<165>: |  -5 |   1 |  14 | -40 |   6 |  17 |
<77>: |  -5 |   1 |   0 | -51 |  -4 |  -5 |
<20>: |  5 | 26 | 13 | 24 | 36 |  2 |
<10>: |  14 |   1 | -40 |  -5 |  38 | -17 |
<168>: | -15 |  19 | -21 |  27 |  32 |   0 |
<88>: |   5 | -15 |  32 |  34 |  14 | -20 |
<65>: | -12 | -13 | -30 |  16 | -28 |   4 |
<56>: |   5 | -15 |  32 | -40 |   6 |   4 |
<59>: |   4 | -12 |  -7 |   2 | -30 |   5 |
<199>: | -12 |  -7 |   2 |   4 | -30 | -20 |
back: | -40 |  14 |   1 |  -5 | -> <165>
back: | -30 |   2 |  -7 | -12 |   4 | -> <59>
q: |  14 |   1 | -40 |  -5 |  38 | -17 | -> <10>
len: |  -5 |   1 |  14 | -40 |   6 |  17 | -> 6
q: |  38 | -17 | -> <10>
back: |   4 | -28 |  16 | -30 | -> <65>

<63>: |  20 | -12 | -36 | -15 |  24 |  13 |   6 | -17 |  -5 |   5 |   6 |  -4 |
<110>: |  -3 |  27 |   3 | -27 | -30 |   9 | -23 |  -5 | -18 | -11 | -31 | -14 |
<125>: | -17 |  -9 |  31 |  22 |   9 |  12 |   5 |  12 |   5 | -30 |  -8 |   8 |
<115>: |   3 |   6 |  -3 | -10 |  -3 |   6 | -12 |  -2 |  -6 |  -7 | -10 |  -6 |
<114>: | -14 |  42 |  19 | -27 |   7 |   0 | -14 |   7 | -24 |   0 | -33 | -14 |
<57>: |  10 |  20 | -12 | -36 | -16 |  24 |  13 |   6 | -17 |  22 |  17 | -21 |
len: |  20 | -12 | -36 | -15 |  24 |  13 |   6 | -17 |  -5 |   5 | -> 10
where: | 27 | -> <110>, 2
q: | -17 |  -9 |  31 |  22 |   9 |  12 |   5 |  12 |   5 | -30 |  -8 |   8 | -> <125>
where: | -31 | -> <110>, 11
where: | -33 | -> <114>, 11
back: | -17 |   6 |  13 |  24 | -16 | -36 | -12 |  20 | -> <57>
back: |   7 | -14 |   0 |   7 | -27 |  19 | -> <114>

<60>: |   8 |   1 |   2 | -21 |  14 |   1 |
<22>: | -18 |  47 | -20 |   1 | -21 |  14 |
<47>: | 14 | 13 |  3 | 38 | 28 | 19 |
back: |  1 | 14 | -> <60>
len: | -18 |  47 | -20 |   1 | -21 |  14 | -> 6
back: |   1 |  14 | -21 | -> <60>
q: |   2 | -21 |  14 | -> <60>

<89>: |   0 |   3 |  10 |  -2 | -18 |   4 |  -8 |   3 |  -8 | -14 | -14 |  -5 |  -4 |  10 |  -3 |  -1 |   0 |  -7 |   3 |  -8 |  -1 |  16 |  15 |  -6 |  14 |   4 |  14 |   2 |  -8 |  13 | -10 |   2 | -11 |  10 | -11 | -13 |   9 |   0 |   3 |  20 |   4 |   3 |   1 |  11 |   7 |
<104>: | -13 |  -1 |   2 |  12 | -12 |  36 |  20 |   5 |  -1 |  -2 |  -9 |  11 |  -3 |   0 |   2 |  -1 | -11 |   2 |  -6 |  -1 |   0 |   3 |  -1 |  11 |  -3 |  10 |   3 |   9 |   0 |  -2 |   5 |  -2 |   3 |  -6 |  -7 |  -5 |  -2 |  -4 |   1 |  -8 |   3 |   1 |  -5 |  -3 |  -2 |
<34>: |   4 | -15 | -11 | -15 |   1 |  21 |  42 |  -4 |   6 |   3 |   2 |  35 | -35 |   5 | -13 |  -1 |   7 |  -1 |  -8 |   1 |   6 |   4 |  -5 |  -8 |   2 |   1 |  10 | -49 |  21 | -43 |  17 |  -9 |  -5 | -50 |  16 | -15 | -50 |  10 |  -6 | -13 |  -8 | -24 | -37 |  33 | -20 |
<37>: |   1 |  -2 | -13 |   4 |  -2 |   6 |   6 |  -7 |   2 |  -6 |   5 |   9 |   2 |  -5 |  -6 |   8 |   7 |   1 |   4 |  10 |   1 |   2 |  -8 |  -1 |   6 |  -5 |  -8 |  -9 | -16 |   4 |   0 |  13 |  -2 |   2 |  -2 |  -9 |  14 | -11 |   2 |  -8 |   4 |  -1 |   5 |  -3 |  -3 |
back: |  4 |  6 |  1 | -8 | -1 |  7 | -1 | -> <34>
q: |   4 | -15 | -11 | -15 |   1 |  21 |  42 |  -4 |   6 |   3 |   2 |  35 | -35 |   5 | -13 |  -1 |   7 |  -1 |  -8 |   1 |   6 |   4 |  -5 |  -8 |   2 |   1 |  10 | -49 |  21 | -43 |  17 |  -9 |  -5 | -50 |  16 | -15 | -50 |  10 |  -6 | -13 |  -8 | -24 | -37 |  33 | -20 | -> <34>
back: |   6 |   1 |  -8 |  -1 |   7 |  -1 | -13 | -> <34>
q: | -13 |  -1 |   2 |  12 | -12 |  36 |  20 |   5 |  -1 |  -2 |  -9 |  11 |  -3 |   0 |   2 |  -1 | -11 |   2 |  -6 |  -1 |   0 |   3 |  -1 |  11 |  -3 |  10 |   3 |   9 |   0 |  -2 |   5 |  -2 |   3 |  -6 |  -7 |  -5 |  -2 |  -4 |   1 |  -8 |   3 |   1 |  -5 |  -3 |  -2 | -> <104>
back: | 13 | -8 | -> <89>
q: |   0 |   3 |  10 |  -2 | -18 |   4 |  -8 |   3 |  -8 | -14 | -14 |  -5 |  -4 |  10 |  -3 |  -1 |   0 |  -7 |   3 |  -8 |  -1 |  16 |  15 |  -6 |  14 |   4 |  14 |   2 |  -8 |  13 | -10 |   2 | -11 |  10 | -11 | -13 |   9 |   0 |   3 |  20 |   4 |   3 |   1 |  11 |   7 | -> <89>
q: |  7 |  1 |  4 | 10 |  1 |  2 | -8 | -1 |  6 | -5 | -8 | -> <37>

<25>: |  14 | -12 |  -5 |  33 | -22 |  -3 |  -6 | -14 | -23 |  -6 |
<82>: | -11 |   0 |  18 |  -8 | -13 |  16 |  24 |  21 |  -7 |  18 |
<144>: |  15 |   5 |  13 | -40 |  26 |   5 |   4 |   4 |  23 |   7 |
<158>: | -16 |  -9 |  18 |   0 | -23 |  14 |  24 |  13 | -17 |  15 |
<54>: | -23 | -12 |  -5 |  33 | -22 |  -3 |  -6 | -14 | -23 |  -6 |
<32>: |   0 |  -3 | -18 |  34 |  -7 | -15 | -20 | -19 |  -7 | -17 |
<99>: | -20 |  -9 |  18 | -23 |   0 |  14 |  16 |   9 | -23 |  15 |
back: |  14 |   0 | -23 |  18 | -> <99>
back: |  14 | -23 |   0 |  18 | -> <158>
len: | -11 |   0 | -> 2

<38>: |   1 | -13 |  14 | -14 |  15 | -14 |  18 | -18 | -15 |  33 |
<148>: |   1 | -13 |  14 | -14 |  15 | -14 | -16 | -18 | -15 |  33 |
<131>: | -22 |  11 |  20 |  13 |  24 | -12 | -12 |  19 | -21 | -22 |
<87>: |   1 | -13 |  14 | -14 |  15 | -14 |  18 | -18 |   8 | -15 |
<112>: |  -1 |  15 |  14 | -14 | -14 |  15 |  18 |  16 | -10 |  18 |
back: | -12 | -12 |  24 | -> <131>
q: |   1 | -13 |  14 | -14 |  15 | -14 |  18 | -18 |   8 | -15 | -> <87>

<101>: |  35 | -33 |  25 |  37 |
<102>: | 30 | 19 | 27 | 23 |
<13>: |  19 | -29 |  14 | -23 |
<124>: |  25 | -33 |  35 | -39 |
<126>: | -27 | -26 |  -3 | -21 |
<86>: | 17 | 42 | 33 | 41 |
<169>: | 40 | 21 | 18 | 31 |
<120>: | 15 | 23 | 17 | 21 |
<51>: |  19 | -44 |  33 | -33 |
q: |  25 | -33 |  35 | -39 | -> <124>
q: |  35 | -33 |  25 |  37 | -> <101>
len: | 30 | 19 | -> 2

<5>: | 10 |  6 | 14 | 26 |
<17>: | 13 |  9 | 14 | 22 |
<127>: | 13 | 14 |  9 | -7 |
<69>: | 13 | 14 | 19 |  9 |
<156>: | 14 | 38 | 27 |  2 |
<78>: |  1 |  0 | -6 | 55 |
len: | 14 | 38 | 27 | -> 3
q: | 14 | 38 | 27 | -> <156>
len: | 13 |  9 | 14 | -> 3
back: | 19 | 14 | -> <69>
back: | 14 |  9 | 13 | -> <17>
q: | 10 |  6 | 14 | 26 | -> <5>

<113>: | -44 | -10 |  -4 |  22 |   2 |  -3 | -23 |
<70>: | -41 | -21 |  12 | -17 | -19 |  45 | -29 |
<84>: | -39 | -16 |   1 |  13 |   7 |  22 | -36 |
<149>: | -41 | -21 |  12 | -17 |   2 |  45 | -29 |
<128>: | -36 |   6 |  12 |  12 |   6 |  29 | -33 |
<146>: | -50 | -15 |  15 |   1 | -29 |  16 | -52 |
<14>: | -34 | -11 |   2 |  16 |   7 |  -6 | -32 |
<39>: | -43 | -17 |   9 |  11 | -15 |  -1 | -21 |
len: | -43 | -17 |   9 |  11 | -15 |  -1 | -> 6
q: | -16 |   1 |  13 |   7 |  22 | -36 | -> <84>

<23>: | -53 |  49 |  28 | -44 |
<35>: |  11 |  35 | -34 |  13 |
<50>: |   5 |  -2 | -20 |   8 |
<52>: | -55 |   4 |  28 | -44 |
back: | -44 |  28 |   4 | -> <52>
q: | -53 |  49 |  28 | -44 | -> <23>
q: |   5 |  -2 | -20 |   8 | -> <50>
where: | 5 | -> <50>, 1
q: |   4 |  28 | -44 | -> <52>

<119>: | -33 |  -1 |  -2 | -37 |  13 | -46 |  10 |  26 |  30 |
<132>: |  19 | -27 |  -7 |   3 |  53 |  34 |  -1 | -17 |  23 |
<6>: |  24 |  10 |   1 |  28 |  18 |  22 | -10 | -51 |  45 |
<55>: |  13 |  21 | -27 |  -7 |  21 |  18 | -17 | -31 |  41 |
<135>: |  19 | -27 | -14 | -23 | -17 |   9 |  21 | -17 | -55 |
len: | 24 | 10 |  1 | -> 3
q: |  21 | -27 |  -7 |  21 |  18 | -> <55>
len: | -33 |  -1 |  -2 | -37 |  13 | -46 |  10 |  26 |  30 | -> 9
where: | 53 | -> <132>, 5
back: |  21 |   9 | -17 | -> <135>
q: |  19 | -27 |  -7 |   3 |  53 |  34 |  -1 | -17 |  23 | -> <132>
where: | -23 | -> <135>, 4

